A state moves one step at a time under one of 7 hidden systems, and each row is a state written as 18 numbers. Each run below is a few steps of one system.
trace 1, M (8 x 18):
[[ -4  13  -8  20  -7 -12 -15   7  20 -11  13   6   9  23 -15   0   4 -19]
 [ -1 -15  -3  -8 -19  26   0   8  15  -3   0 -15  23 -14 -13   6 -14 -12]
 [-13  -6  -1   2   8  -4 -22   5  -5  31  14 -15  16  -1 -14  -5  12 -10]
 [  4  -7  19  28   8   1   6   6  25  11   9  -1  12 -11  -5  15   6  -7]
 [ -6 -16  -1 -12   1  11   6  -2  12  24  -2  -1  -7 -11  19  11  14 -20]
 [  3  13 -22  -2  22  -6  21  10  14  20  14   8  -3   3   0   4  16  -3]
 [ -2 -12   4 -16  12   1  40   2   5  -3  15   6   2 -13  -2   2   5  14]
 [-14 -16  10 -16   9 -14  14  -6  -7  -4  24  14 -12  15  12  -8  13  -2]]
trace 2, A (8 x 18):
[[ 10 -28   6   2  -8  36 -13   5   9  -4  14 -20  19   8  19   1 -44 -13]
 [ -4 -15  19  11   1  21 -37  11 -15  44   6 -22  23 -14 -18   5   3  -9]
 [  3  -7  22  35  15  -3  14   3  28  19  -5 -13  22 -38 -10  18   6   7]
 [ -8 -25  -6  -7  34 -12  29 -10  19  23  15 -16   2 -17  42  -2  -1   2]
 [ 13   8 -16 -14  37  17  18  20  -9  43  31  15 -14  15  10   6  14   0]
 [  2   4   2 -32  -4  20  38  17  -6  12   3  28 -11 -19 -36  17  39   3]
 [-31  -4   3 -18  -3 -45  34 -10  16 -23  14  21  -5  -3 -19  -5  43  -4]
 [ -2   3 -20 -12   7 -18  23   2  14 -40  45  18  -4  46   9 -14 -15  -5]]
trace 3, H, 8 rows:
[[ -5 -20   6   8   5 -14 -15 -28  -2   0 -28 -29   0 -20  45 -11 -23   9]
 [ 15   6  -1  -3  33   2  -2  -7 -41  20 -12 -12 -11 -10  25 -12 -16  39]
 [ 13  17  12 -14   2  -1  24 -10 -31 -16 -31  24 -34 -15   3   1  12  36]
 [-25 -10  -2 -43  -6 -32  25 -24 -13 -20 -14  16 -27  -9  17 -13  27   6]
 [-16  11 -38 -19  12 -46  -2 -19 -10 -25   2  -8  -9  24  26 -32  -8  10]
 [  2  17 -14 -13  -7  -5 -26  -3 -46 -34  -1  -5   1  30 -12 -30 -30  26]
 [-12  11  29  -4 -18 -14 -31  -1 -51 -12  -4  22 -12  20 -43 -10  25  12]
 [-25  -2  23  14 -23 -36 -39 -21  -6  -6 -20  20 -26  21   8  -3  38 -30]]
trace 4, T, 8 rows:
[[ 35  18   5  45  33  16  12   5  19  29 -27 -14   3 -38  17  23 -15  24]
 [ -6  -3  40   9  19 -33  11 -25 -23  14 -25  27 -43 -13  31   5  42  18]
 [-11   2 -36 -37  -1 -23  36 -12  29 -19   9  31 -38  27  43  -2  25 -28]
 [  5   5 -66 -62  15  33  31  15  -2  25  10 -21   9 -11  11 -10 -16   3]
 [ 11  30 -14   2  45 -21  19   6 -36   2   5 -21  22 -25 -32 -20 -15  67]
 [  0  -2  36  10 -11 -36   7 -32 -26 -72 -26  10 -17   1  11 -19 -22  46]
 [ -3  -1 -11 -41 -49  16 -31  -9 -31 -44  -9  25 -32  54  19 -16 -10 -27]
 [ 14  47 -69 -14 -30  42 -33  34   4   9 -11  -8  19  15 -49   2  -7 -26]]
trace 5, T (8 x 18):
[[  0  13 -43 -15  13   2  25   7  24  20 -14 -25  20 -39  -7   2   2   8]
 [ -5  -5  10  11  39 -35   1 -18 -21   6  -2 -23   5 -16  21 -19 -15  40]
 [ 17   0  17   0   7  -6  16 -12 -15 -42   7  29 -32  33  31  -8 -19  18]
 [  7  11 -22 -50 -33  34  11  10 -20 -16 -13  28 -26  11 -14   2  13  -9]
 [-18  28 -48 -20 -12 -14 -14   7  -1   2 -15 -23  27 -17 -45 -15  14  -1]
 [  0   3  -4  36   9 -26 -29 -16   5 -15 -18 -47  31 -11  14 -18 -43  21]
 [ 28   2  35  35   2  16 -32  -8 -31  -8 -10  15 -27  34  35   1 -30   8]
 [ 19  30   0  -3 -30  27  -1  14   1   1 -27  50 -41  15 -16  24  39 -24]]
trace 6, Q, 8 rows:
[[  9  10   5  50  20 -16  -7   3  30  12   4  -5  10   2   6   9  -2  -6]
 [  3 -27   0  -7  -2  17  -6 -11   4   0  -3 -18   2   1  44  -5 -31 -10]
 [  6   8 -17 -18  23  12   8  10 -14  36  11  12 -20  10  15   2  18  -4]
 [ -8  -1  -9  -4  16 -21  35  -7  21   5  -9  -5   2 -34   4   4  17  13]
 [-21 -17  13  -9   9 -35   0 -21 -19 -17   8  -4  -5   8  15 -22  -1  15]
 [ 17  18 -10  -9   7   2  21   6 -11 -31  14  25 -17  29   2  -5 -13  15]
 [  4   4  -2 -32 -23  24  22   6 -12 -15 -17  11  -3 -22 -30   6   9  11]
 [-20   7  21  14 -17 -24 -18  -2  -7  -3  -9   7   7  -8 -42   1  33  -2]]
trace 7, M, 8 rows:
[[ -5  27  -3 -29 -10 -25  21  -8 -34 -45 -18  26 -22   1 -29 -16  17  36]
 [-15  -4   5  -4 -22 -37  -4 -27  -8 -74 -11  -3   1  17   9 -26 -26  17]
 [ 11  -2  -2   3 -28  23 -49  -2 -24 -37   3 -10   4  47  15 -18 -55  -8]
 [ 16  28   4  15 -34  39 -57  20 -35   1 -19  -2  15  12 -56   3 -11  -3]
 [-16  11  16  34 -31 -19 -44 -10   1   3 -54 -28  27 -45 -44   3  14   3]
 [ -4 -10  -6  48   6 -20 -43 -23  32  19 -37 -53  21 -26  46  -2 -25 -16]
 [ 41   9 -17  29  38  48 -23  15  -3  65 -10 -22  -3  -6  45  17 -35   0]
 [ 29  29  12   6  38  23  19  14 -36  63 -30  16 -24 -44 -16  20  36  39]]
trace 8, B, 8 rows:
[[ -8 -13  26   8  34  -9  -9   4 -22  53  19   2  -3  -7   0   4  30   6]
 [ -5  11 -21  15  31 -31  36   7  39   5  31   5  11   1  -2   3  15  -1]
 [-26 -41  15 -20   1 -11  27 -11  13  -2  13 -22  26 -34  -5  -5   2   7]
 [  3   5   6   9  25 -13   5   3 -22  -7  18 -22  28  -9 -24 -15 -24  43]
 [ -5  -1  17 -12  -5  -7  21  10 -13 -36  35  23   7  22 -39  -8   0  13]
 [-30  -6   4  -9 -21 -14 -33   4 -14   1  17  -5  21  15 -42 -14  19 -18]
 [  1   9 -25  13 -20  16 -22  18  25 -10  10 -20  39   9 -32   0 -22 -21]
 [ 16 -22  30  13 -23  52 -17  16   3   3   7  -6  21  -2 -19  16 -25 -11]]
trace 9, Q:
[[-11  18   7  12   6 -37  -5  -5  -8 -13   4  20 -11  18 -12  -8  24   4]
 [  8   9 -15  -2 -17   2   7  -3  10 -43  -8  -3   8   5  -2  -7 -29   5]
 [  8   7   3 -15 -13  28 -19  11 -36   7  -7   2   0   2 -27  -1  -2   7]
 [  9  15  14  31  -7  -1  -6   6  16   7 -17   9   3 -16 -23  19  19  -3]
 [-10 -14   7  15 -19  -7 -31 -14  15  -8 -16 -18   9   1  16  -2  -9 -23]
 [ 13  14 -28   4  10  15 -25  11  -3  20  11  -8   0  29  17  -5 -16 -14]
 [ 16   6 -14   1  19  22  15   9   5  30 -11 -14   5 -28   7  11  -5  11]
 [-13 -17  26   7  14 -21  -2 -17  -7  23 -12  -5 -11 -21  21   1  22   7]]
trace 10, F:
[[ -4   0 -25 -21  32  -7  22   8  -6  14  31  -9  11   4   1 -13  -4  15]
 [  9  17  15   8   5  -5  24   9  -7 -19   6  17   4  -8 -38   4   7  30]
 [-11 -17  27 -21 -24   8  -2  -2 -19 -15  10  26 -15  17 -13   1  18 -13]
 [ -1  13 -32  -5 -11   2 -13   9  20  -6  14   8  -2  35   3  -1  -1 -33]
 [ 14   5 -26  -7  -9  35  -1  17  10  -1  -1 -22  29 -11 -18   3 -29  -1]
 [ -8 -12  27  15   3   5 -20  11 -15  23  11 -18  31 -18 -37   1   3   8]
 [  2 -11  45  42 -10  -5 -20  -4  11   0  -1  14  -5   9   2  15  10 -15]
 [ 10 -13  -5   0  -3  23   1  -1  24  19  -3   7 -18   8  45  16  -1 -34]]
trace 11, F:
[[ 16  33 -13  35  -4  -6 -15  -1  24  15 -40  10 -21  -4  12  19  21 -19]
 [-13 -26  -9 -25 -16   5   7 -22  12   4 -36 -25   3 -40  31  -2  -5  -9]
 [-16  -5  -5  14  36 -46  -2 -16   0   5  14 -28  16  -4  21 -22 -12  20]
 [ 29  17  23  21  24  -3  19  -7 -22 -17 -11  17 -22   0  15   2 -14  43]
 [ -4   9  -1 -37  -1  -1  12  -5 -34  13 -19  33 -44   0   7   0  41   4]
 [-22  19 -42 -25 -21 -36   9 -13  19 -36 -18   4  -7   3  -2 -14  17 -12]
 [  0  -4 -22 -23  -8   2  -4  -7 -18 -41   7 -24  20  13   2 -29 -51  21]
 [ 17  29   2  10  19  11 -33  16 -54  12  10  -2   4  21 -29 -14 -13  30]]
trace 12, H, 8 rows:
[[ 19  33 -31   1  42 -13  27  15  -6  -5  39  18  -9  35   1 -10  -8  23]
 [ 10  11  -7 -30 -41  29  15  11  -8 -50  -2  28  -9  20 -29   0  -8  -3]
 [-39  -7  -4 -25 -16 -25  -3   7   3   3  27   7  15   7 -46  -8  43 -24]
 [ -9   5  -1  45  -6 -29 -31   0  35 -23  21  -7  18  36   2  -5 -11 -28]
 [ 10 -11   6  11 -16  45 -55  16 -17  20   9 -19  21  24  -5  -1 -33 -21]
 [ 14  20  20  33  -3  20 -25  20  -7  43 -20   4   6 -22 -42  25  29  -3]
 [ -7 -27  41  29 -17  -2   7 -15  42  10 -29  -1  -1 -41  16  28  21 -22]
 [ -1 -29 -13   2  34   4   8 -10  25  43   4 -31   4 -20  62   2 -15 -10]]
trace 13, B:
[[ 21   5  -5  27 -10  24 -35   1   8  -1 -11  -9   0  22  26   4 -35 -19]
 [ 23  -5   1 -10   2  46  -1  10  -6  26   3  18 -24  17  28  16  -6 -17]
 [  9  14   1  12  18   4   3   7   4  47 -13  18 -25  -9  12  20  38 -12]
 [ -3  -2  -3  23  19 -29  24 -15  43  11 -11   3  -9 -19  36  11  20 -10]
 [ -8 -28  -2 -13  26 -16  27 -22   7   4  -3 -24   0 -25  47 -11 -17  19]
 [  7   9 -10 -26  33  -9  39  -3 -32  -5   4  -1  -8 -15   3 -15  -6  52]
 [-15  17   8 -19  -3 -38  28  -8 -20 -34  -4  25 -13  -7 -35 -11  32  30]
 [-34   5 -12  -7 -28 -48 -19 -20  -2 -43 -13 -11  12   4 -19 -25   8  -5]]
trace 14, A, 8 rows:
[[ 16   4  40  30 -26   1 -12 -13   1 -35 -24  37 -35  23  19  13   0 -10]
 [ -8  -6 -30  -9 -46  15 -35  -9  27 -13 -32 -16  -1  10  24   0 -11 -49]
 [  1  35 -42  19   0  -6 -49  11  -9  12 -14 -39  34   0 -30 -17 -20   4]
 [ 23  10  24  26  18  -2   4 -11 -28 -14 -30 -22  12 -36  -6  -6 -34  59]
 [  4 -24  41  14  10 -10  -9 -31 -16  14 -33   6 -39  -9  68   5   3   6]
 [ 18  19 -36  10  -3  24 -17   7  30  43 -26  11 -29  11  44  23  17 -48]
 [  2  43 -72 -30  -3  11   5  16   5  26 -34 -21  14 -34 -33  -2  17   2]
 [ -4  35  -8  -2  30 -53  28 -13 -33 -20 -22   0  -6 -28 -21 -22  17  66]]

Name the system that made each run.
trace 15 (2 x 18):
[[-17 -40  37  -6 -14   7 -18 -11 -13  10   2  -6   1  -6  11  -1   5 -12]
 [  3  10 -13  10  10  -6   4   9  22   6  25  18 -10  31  12   5  13 -25]]

Q
trace 16 (2 x 18):
[[ 13 -17  10   4  15   3  19 -16   6  -8 -12  -5 -14  -7  53  -1 -25  12]
 [ -3   0 -14 -40   7   3  13  -7 -23  12  -4  20 -37  10  28  -4  21  -3]]

Q
trace 17:
[[ 14   5   0  10  18   5 -14  -7 -19  16 -20 -17  -1 -12  22  -4 -18  21]
 [ 19  17  12  18  18   2  -6  -4 -22  12 -20   7 -19  -4  16   3  -1  22]]

M
trace 18 (2 x 18):
[[  8  14  -8  -3   9  -4  26   2   1  -8 -13  -4   6 -26 -14   2  -1  29]
 [-11 -17  13  -6  12 -21   1 -18 -16  -4   0  -9  -4  -4  24 -15  -7  16]]

M
trace 19, 2 rows:
[[ -5  -2 -21 -46  -4  26 -26   1 -47  36 -14  -9 -13   1   7 -12   7  -3]
 [ -1  40  -9  21  -1 -37  -1  -8  -1 -11 -41   3  -3 -26 -27  -2  24  23]]

H
trace 20 (2 x 18):
[[-13  28 -14 -14 -38 -13  -2  -2  -5 -26 -35  16  -6 -13 -49  -1  35  -1]
 [ -7   5   1  24 -43 -14 -42 -19  15 -42 -40 -15   9   2   0  -6 -19 -16]]

B
trace 21, 2 rows:
[[  5 -21  30  -4  -9  24 -10  -1 -21  -3   4   3  -1   4   4   1 -13   5]
 [  2  12  -2  -3   9  -1   1   4  -7  27  -4  16 -19   1  -1   8  32  -6]]

H
trace 22 (2 x 18):
[[ 27  16 -10 -29  10  48  43  31 -14  12  18  28  -8  -5 -29  17   5  18]
 [-12   4  -6 -18 -17 -10  57   7  43 -26   7  33  -2 -17 -32  17  41 -12]]

H
trace 23, 2 rows:
[[  1 -25  33   9 -22  17 -26 -14 -14  -8 -28 -21  10 -20   8  -1 -24   5]
 [ -2   0   6  25  20 -17 -37  -9 -12  36  -3  -9 -10  14  29  -4   7  -9]]

F
trace 24 (2 x 18):
[[  3 -25  12  -7   4  12  16  -9   8   6  -7  -6  -4 -17  32   6  -8   1]
 [  7  14 -16  -7  20   0   1   4 -13  21   9  15 -22  20  18  -1  12  -3]]

M
trace 25, 2 rows:
[[ -3 -24 -10 -34  -7  21  13  -6   3   2   1  -9  -5  -5  29  -3 -12 -12]
 [ -3  14 -22   7  28 -20   9   8   6  12  19 -11  18   0 -12  -9  -1  12]]

F
trace 26 (2 x 18):
[[  5   9  -2   9  10 -20  17  -5  14 -25  18  23 -16  28  18  -2  -1  -1]
 [ 15   9 -27 -33   3  28  25  11 -11  -4   5  12 -13   6   5   1  -9   6]]

F
trace 27 (2 x 18):
[[  5  17 -40 -34   6   3  16  -1 -15  -5 -14  -9  -6  -8   8 -14 -11  19]
 [  7  26 -22  -8  10 -15  -1  -5 -29 -16 -17  -8  -1   0  -4 -18 -15  34]]

T
trace 28, 2 rows:
[[-12 -22  35 -16   8  -7  18   2 -25  -6  36  22  -4  12 -18  -4  16  12]
 [-14 -18   4 -24 -25   4  27   5  17 -36  26  11  15   6 -27   0   0 -11]]

T
trace 29, 2 rows:
[[-17  30  -8  15  -6 -32 -37  -6 -16  26 -33   4 -10  -9 -24  -2  46  -7]
 [  0   9 -26  31   1 -29  -8 -18  49 -11 -23 -18   0   0  46   1 -13 -22]]

T
trace 30:
[[  9  21   6  23  -6  -1 -15  10  -3 -12   0   8   8  10 -31   2  -2   6]
 [ -8 -13  14   1 -25   3 -14 -10   1  -9 -24 -14  11 -22  -6   2  -3  -4]]

M
trace 31, 2 rows:
[[ -6 -13   2   5 -14  17 -16   4  23  26  -7  -8   8 -10   5  15  12 -35]
 [ -4 -17  -2  20   8  -4   1  -3  37  12   5 -25  24 -16  14   5 -11 -15]]

F
trace 32, 2 rows:
[[-20 -22  -2 -29 -19   3  11  -4   6  -7   2  -3   8 -12  -9  -2  11 -13]
 [-10  -9 -11  -4  10  -4  -6   7  -1   6  29 -18  24  10 -10 -12 -13  -1]]

T
trace 33 (2 x 18):
[[  9  -1  10  28   3  16   7  16  31  17   9  -5  24 -18 -20  20   3 -10]
 [  9 -22  17  15   5  24  18  10  33  16  16  -3  13 -13   8  21  -4 -14]]

H
trace 34, 2 rows:
[[ -3  12 -20  16   6 -21   1  -5  28   4 -10  -9   5  -6   9   0   6 -11]
 [ -1  -7 -11  -6  11  -3 -12  -8 -13   2   0 -24   8   2  19 -17 -25  11]]

Q
trace 35:
[[ -4 -12  13 -15   3   2  52   7  24  -1  18  31 -11 -13 -11  20  34  -8]
 [-27 -13 -20 -34   2 -23  27   2  19  -8  39  14   0  18  -3  -8  24 -21]]

A
trace 36:
[[ 13  -4  42   9  -7  24  25   6  -9   0 -21  18  -1 -41 -34  23  16  26]
 [-36 -34  31 -13 -15 -27  -5 -16   4   4  15  20 -15  10   8  -1  42 -33]]

F
trace 37:
[[  7 -10  18  -1   1  13  25   4  11  -8  15  25 -12   6   6  14   5  -4]
 [-11   0 -13 -32 -12   0  13   0  -3  -3   1  18 -15   6  -4   0  23 -12]]

M
